500 stands for zero in the data rows.
Here are some points:
array([343, 583, 527, 285, 619, 0, 514, 323, 296, 494, 690, 592, 725, 473, 522, 428])
array([676, 297, 682, 536, 506, 610, 455, 364, 567, 583, 371, 615, 359, 406, 454, 517])
array([508, 472, 404, 526, 464, 583, 526, 850, 560, 492, 554, 303, 559, 540, 436, 565])
array([469, 130, 741, 635, 405, 768, 638, 173, 770, 680, 246, 781, 248, 430, 524, 536])
array([524, 494, 804, 326, 533, 248, 616, 0, 387, 632, 387, 742, 498, 486, 554, 501])
array([552, 579, 234, 648, 458, 583, 494, 977, 594, 403, 618, 329, 591, 573, 396, 543])
array([398, 541, 553, 344, 580, 242, 536, 300, 332, 494, 626, 623, 648, 532, 537, 478])
array([480, 520, 710, 364, 579, 205, 414, 196, 534, 559, 536, 610, 543, 578, 523, 462])
array([518, 689, 162, 733, 420, 822, 400, 999, 714, 314, 488, 117, 470, 515, 492, 446])
array([522, 571, 502, 476, 520, 371, 510, 452, 425, 459, 585, 418, 570, 566, 532, 508])
array([565, 665, 265, 756, 375, 916, 431, 727, 648, 429, 388, 498, 445, 625, 463, 451])
array([403, 519, 478, 498, 550, 366, 453, 450, 438, 466, 563, 415, 581, 488, 582, 406])
array([497, 463, 425, 583, 491, 580, 447, 639, 618, 418, 485, 480, 521, 552, 536, 477])
array([549, 325, 710, 380, 489, 439, 566, 198, 431, 535, 487, 593, 501, 451, 523, 476])
array([563, 518, 582, 476, 542, 463, 409, 781, 484, 522, 552, 415, 473, 459, 411, 488])
array([655, 485, 697, 525, 294, 546, 555, 150, 630, 560, 486, 483, 436, 310, 560, 473])
array([512, 634, 219, 736, 414, 811, 433, 999, 549, 297, 639, 301, 444, 545, 322, 483])
array([627, 169, 734, 652, 292, 892, 781, 272, 673, 742, 297, 676, 332, 430, 507, 541])
array([553, 309, 592, 593, 320, 811, 619, 615, 584, 662, 367, 708, 439, 480, 397, 445])
array([311, 442, 762, 321, 604, 229, 535, 0, 446, 585, 498, 764, 503, 398, 427, 428])
array([561, 396, 586, 546, 481, 527, 518, 598, 524, 465, 509, 509, 456, 531, 463, 469])
array([507, 300, 885, 398, 503, 485, 524, 0, 460, 715, 305, 844, 393, 435, 468, 551])
array([498, 407, 658, 522, 451, 656, 623, 336, 570, 582, 296, 691, 388, 522, 545, 463])
array([607, 223, 850, 385, 428, 560, 636, 61, 366, 669, 410, 768, 416, 402, 496, 591])
10 more points follow, each with its number after it:
array([490, 646, 244, 480, 571, 410, 472, 812, 334, 275, 715, 348, 554, 517, 442, 505]) 0
array([456, 357, 652, 404, 553, 344, 624, 138, 569, 675, 456, 643, 551, 488, 503, 500]) 1
array([588, 186, 778, 547, 390, 726, 728, 116, 442, 607, 295, 842, 336, 445, 555, 567]) 2
array([495, 380, 748, 530, 483, 591, 380, 80, 659, 647, 355, 824, 389, 550, 620, 518]) 3
array([416, 412, 644, 365, 605, 184, 535, 87, 486, 592, 387, 709, 493, 415, 577, 360]) 4
array([329, 871, 193, 237, 762, 0, 257, 880, 213, 119, 885, 105, 794, 605, 439, 385]) 5
array([456, 373, 615, 464, 468, 617, 551, 453, 545, 684, 402, 637, 468, 595, 499, 556]) 6
array([611, 327, 451, 779, 369, 999, 565, 619, 797, 683, 277, 571, 318, 540, 533, 507]) 7
array([605, 453, 162, 847, 329, 999, 511, 999, 678, 463, 392, 338, 298, 532, 609, 530]) 8
array([443, 547, 593, 240, 623, 99, 352, 381, 265, 439, 681, 424, 623, 493, 479, 576]) 9
Which of these numbered points is nearest to each point below, ignoring the 2 directions in which the first points spread most? Its number follows each.
array([570, 281, 664, 558, 399, 663, 478, 337, 514, 618, 355, 623, 349, 483, 535, 645]) > 9
array([453, 761, 376, 306, 608, 182, 394, 573, 342, 319, 724, 338, 680, 550, 551, 456]) > 5
array([524, 701, 290, 614, 406, 687, 306, 829, 637, 381, 514, 431, 444, 577, 489, 505]) > 3
array([554, 415, 416, 612, 427, 823, 531, 554, 582, 427, 369, 460, 387, 518, 458, 532]) > 5
array([369, 377, 772, 284, 585, 102, 601, 0, 468, 600, 519, 659, 587, 442, 561, 438]) > 1
array([456, 186, 838, 573, 357, 975, 586, 135, 601, 812, 235, 910, 335, 534, 393, 690]) > 6
array([470, 451, 482, 596, 463, 613, 525, 452, 647, 558, 396, 543, 443, 569, 547, 512]) > 7
array([501, 570, 216, 608, 474, 615, 422, 998, 433, 350, 624, 139, 514, 484, 355, 575]) > 9
array([480, 778, 165, 666, 500, 422, 388, 997, 551, 203, 694, 204, 574, 527, 473, 389]) > 4
array([344, 508, 744, 251, 644, 61, 521, 54, 532, 579, 569, 646, 625, 453, 530, 396]) > 1
Now 10 new points, numbered from 0 again:
array([459, 368, 712, 340, 553, 245, 527, 289, 488, 552, 519, 613, 512, 484, 500, 368]) 0
array([666, 386, 607, 590, 354, 908, 462, 522, 511, 597, 352, 631, 441, 551, 566, 489]) 1
array([361, 503, 525, 423, 560, 390, 399, 335, 484, 520, 432, 620, 545, 499, 571, 466]) 2
array([321, 428, 833, 244, 657, 166, 477, 0, 400, 601, 421, 735, 517, 426, 613, 478]) 3
array([645, 167, 872, 634, 393, 801, 780, 114, 568, 787, 151, 941, 324, 480, 553, 550]) 4
array([503, 402, 631, 387, 597, 349, 532, 139, 471, 635, 421, 546, 524, 332, 561, 478]) 5
array([404, 709, 96, 454, 642, 348, 381, 862, 234, 227, 662, 263, 514, 580, 527, 476]) 6
array([596, 683, 223, 774, 312, 999, 410, 922, 667, 408, 436, 462, 450, 676, 470, 554]) 7
array([587, 344, 614, 479, 558, 487, 624, 358, 521, 439, 480, 465, 384, 387, 424, 511]) 8
array([370, 484, 704, 328, 538, 257, 577, 57, 623, 549, 536, 618, 574, 465, 509, 441]) 9
The same question for these:
array([399, 307, 910, 349, 623, 271, 549, 0, 496, 751, 348, 835, 412, 390, 532, 465]) > 3
array([463, 527, 369, 715, 247, 999, 555, 622, 537, 527, 388, 606, 455, 569, 480, 653]) > 7
array([478, 574, 217, 596, 581, 511, 448, 699, 395, 330, 547, 417, 467, 505, 531, 483]) > 6
array([628, 334, 431, 807, 364, 903, 561, 765, 779, 440, 249, 405, 245, 504, 461, 445]) > 0
array([602, 448, 122, 856, 385, 953, 508, 904, 541, 416, 328, 473, 326, 540, 605, 473]) > 6
array([532, 589, 453, 193, 642, 0, 467, 610, 243, 277, 813, 250, 657, 460, 499, 459]) > 8
array([603, 219, 772, 505, 428, 631, 776, 86, 525, 827, 189, 834, 389, 433, 566, 443]) > 4
array([403, 735, 318, 369, 587, 227, 406, 854, 311, 461, 705, 373, 660, 599, 478, 476]) > 4
array([682, 600, 327, 482, 495, 295, 466, 897, 330, 277, 861, 213, 560, 464, 498, 490]) > 8
array([625, 295, 451, 783, 419, 880, 545, 519, 795, 655, 191, 695, 303, 533, 603, 476]) > 2
